In the rows, 128 means zero.
One hidden turn or mirror swaps the rows below in pairs. Which row is each named row swapped with?
The rows were stretched afterwards, more along some directions than others.
zoged: [103 122 131 129 133 133 125 129 124 135 138 153 152 163  71 104  89 136
 129 141 175]
Dasu: [109 104 171 169 118 110  92 112 125 150 112 131 132 154 143 129 102 137
 141 117 138]
zefe: [111 118 161 158 131 142  84 103 135 148 139 116 133 127 146 128 112 129
 116 114 151]
bemog: [114 131 153 154 130 126 112 138 160 115 121 137 141 135 131 124 137 136
 129 140 146]
veri: [112 125 147 141 138 131 120 107 150 148 152 142 138 104 123 124 106 143
 134 135 141]
bomer: [119 128 148 141 140 136 117 102 144 152 145 144 139 102 125 124 109 145
 136 131 140]
Robu: [101 127 165 152 142 140 113  94 134 136 138 123 133 151 129 118 134 127
 131 135 138]
Vage: [117 131 150 143 138 120  86  84 125 141 135 150 139 132 134 122 102 158
 114 150 143]
kuze: [ 97 126 163 150 130 139 114 100 111 134 140 121 134 161 131 113 118 125
 134 129 143]
pib: [104 128 131 133 157 142 112 145 142 111 124 148 138 161 116 127 115 139
 131 147 159]
bekav: [110 127 133 131 135 128 124 128 118 137 133 152 153 161  80 106  92 135
 132 139 169]
tugim: [ 99 126 164 152 139 142 114  99 118 135 133 118 135 150 133 120 129 127
 133 136 137]
lepo: [110 124 132 129 132 127 127 127 118 142 136 153 150 159  78 105  92 132
 133 135 169]
nupe: [101 128 133 133 157 137 107 144 145 112 127 149 135 162 113 129 116 141
 130 146 163]
Kapa: [122 127 138 134 143 162 134  83 133 134 132 134 133 122 110 111 123 138
 121 125 130]
Bul: [107 116 150 157 126 107 104 142 167 156 158 129 138 139 155 139 101 103
 122 155 163]
vopi: [113 114 135 156 108 115 100 113 142 164 133 129 129 134 156 141 117 142
 118 129 141]
Nudov: [100 107 161 143 142 138 116 100 109 138 135 137 131 149 127 115 117 122
 133 133 137]
Sosu: [106 115 177 159 111 117 107 112 124 168 137 121 121 132 152 131 103 115
 158 125 148]
ravu: [105 125 130 129 130 133 126 130 118 135 136 152 150 163  73 101  94 136
 132 138 173]
gor: [111 129 151 152 130 130 114 140 157 115 124 136 141 135 128 121 136 132
 129 140 145]
fide: [113 135 154 154 127 125 114 140 160 115 122 137 143 137 125 124 138 136
 127 140 147]
boli: [110 125 179 161 119 122 105 106 123 166 135 124 128 133 152 130 110 121
 161 123 147]
Guba: [119 133 166 170  98  96 102 109 148 141 138 129 147 147 144 136 106 134
 121 124 135]
Tet: [111 113 164 157 131 140  83 101 130 153 136 118 134 127 150 127 111 124
 120 115 152]
lopog: [104 140 178 153 137 114  88 116 121 146 109 144 145 134 112 141 109 135
 124 107 158]
sot: [104 139 178 153 135 114  93 114 122 149 109 145 147 134 109 141 106 135
 123 106 156]
pov: [ 96 127 165 152 145 136 106  98 127 131 137 125 135 154 131 121 128 133
 127 143 142]
pibo: [104  98 137 158 135 122 115 104 148 149 146 125 127 137 110 127 110 128
 138 114 130]
bigom: [107 130 133 134 156 138 114 146 142 112 126 144 138 163 119 126 117 136
 133 146 157]
valin: [100 126 133 132 151 138 109 144 140 114 128 146 136 164 117 123 110 137
 132 145 164]
Pif: [107 113 150 160 123 105 100 140 173 156 156 130 135 139 159 140 107 105
 123 157 162]
fipu: [110 118 176 160 118 120 109 111 131 162 133 123 124 131 151 134 113 118
 160 125 143]
rese: [122 140 154 149 135 115  87  83 116 143 127 148 138 128 142 125 106 155
 119 141 129]
Nebug: [112 124 149 144 137 113  89  82 117 151 128 152 131 129 135 121  99 150
 119 139 134]
pazos: [111 119 159 136 120 102 115 131 122 159 151 128 143 139 130 109  77 111
 140 127 144]
napot: [122 129 151 143 140 140 117 102 151 149 148 142 139 105 127 121 114 146
 139 138 140]
ral: [103 128 131 132 155 141 109 143 145 116 130 146 137 160 118 126 119 137
 132 148 163]
Lol: [116 134 167 172  91  95 101 110 141 141 139 124 147 152 144 131 105 135
 124 124 139]
ravog: [106 125 132 133 159 135 110 144 150 115 128 147 135 158 121 130 119 136
 133 148 159]
sif: [104 118 129 126 132 128 131 133 122 142 140 150 147 160  74 106  87 131
 134 138 172]
lodid: [110 109 171 174 116 104  92 112 135 148 115 128 132 155 149 130 110 141
 136 119 133]
zufez: [104 118 142 164 135 134 116 112 155 138 137 138 150 138 119 123 121 149
 109 123 143]
moki: [117 138 155 145 130 115  90  84 111 144 132 148 139 138 138 114 106 154
 118 143 136]
did: [103 138 179 153 136 110  87 113 121 151 108 147 146 133 112 145 104 136
 122 110 156]
disez: [111 122 153 140 150 112  86  86 117 142 126 164 141 129 138 132 102 155
 114 146 137]
rari: [102 122 124 131 152 133 116 149 147 117 134 147 133 159 117 126 110 133
 134 147 162]
Lafu: [106 124 133 131 135 132 125 128 114 135 131 154 152 163  76 105  89 135
 134 137 169]
vakef: [109 118 159 135 123 104 113 124 124 163 151 131 143 135 125 111  80 115
 136 122 144]
ler: [101 117 140 162 135 136 114 107 154 137 134 142 150 136 116 125 119 153
 109 122 142]
ledim: [108 113 173 162 115 119 115 109 131 165 139 119 123 128 149 132 110 115
 160 122 146]
fov: [105 118 137 159 137 140 122 116 156 131 136 143 152 137 116 124 118 150
 109 125 143]
Fop: [ 90 116 156 145 140 136 119 102 130 135 135 126 133 150 125 120 125 131
 128 141 139]
Kor: [109 126 133 129 133 130 120 125 119 140 137 154 149 160  76 106  91 135
 133 137 170]
Repe: [110 131 167 154 135 111  89  79 115 139 107 132 134 143 154 135 114 145
 143 128 138]
naro: [121 140 156 146 133 114  83  77 120 149 127 148 139 131 147 118 112 158
 119 142 137]
Soves: [108 120 175 163 113 115 108 110 129 166 128 118 122 128 157 136 112 114
 156 121 139]
liv: [107 104 169 170 117 114  92 107 133 150 114 128 129 151 145 129 110 141
 137 118 135]
numur: [115 126 150 143 140 129 119 103 152 151 140 138 139  99 125 128 111 143
 133 132 134]
zavug: [120 125 150 142 134 129 120 103 145 153 145 140 134 100 133 128 106 144
 137 128 135]

Repe is swapped with Kapa
ral is swapped with Kor
Vage is swapped with kuze
pibo is swapped with vopi
bomer is swapped with fipu
Soves is swapped with numur

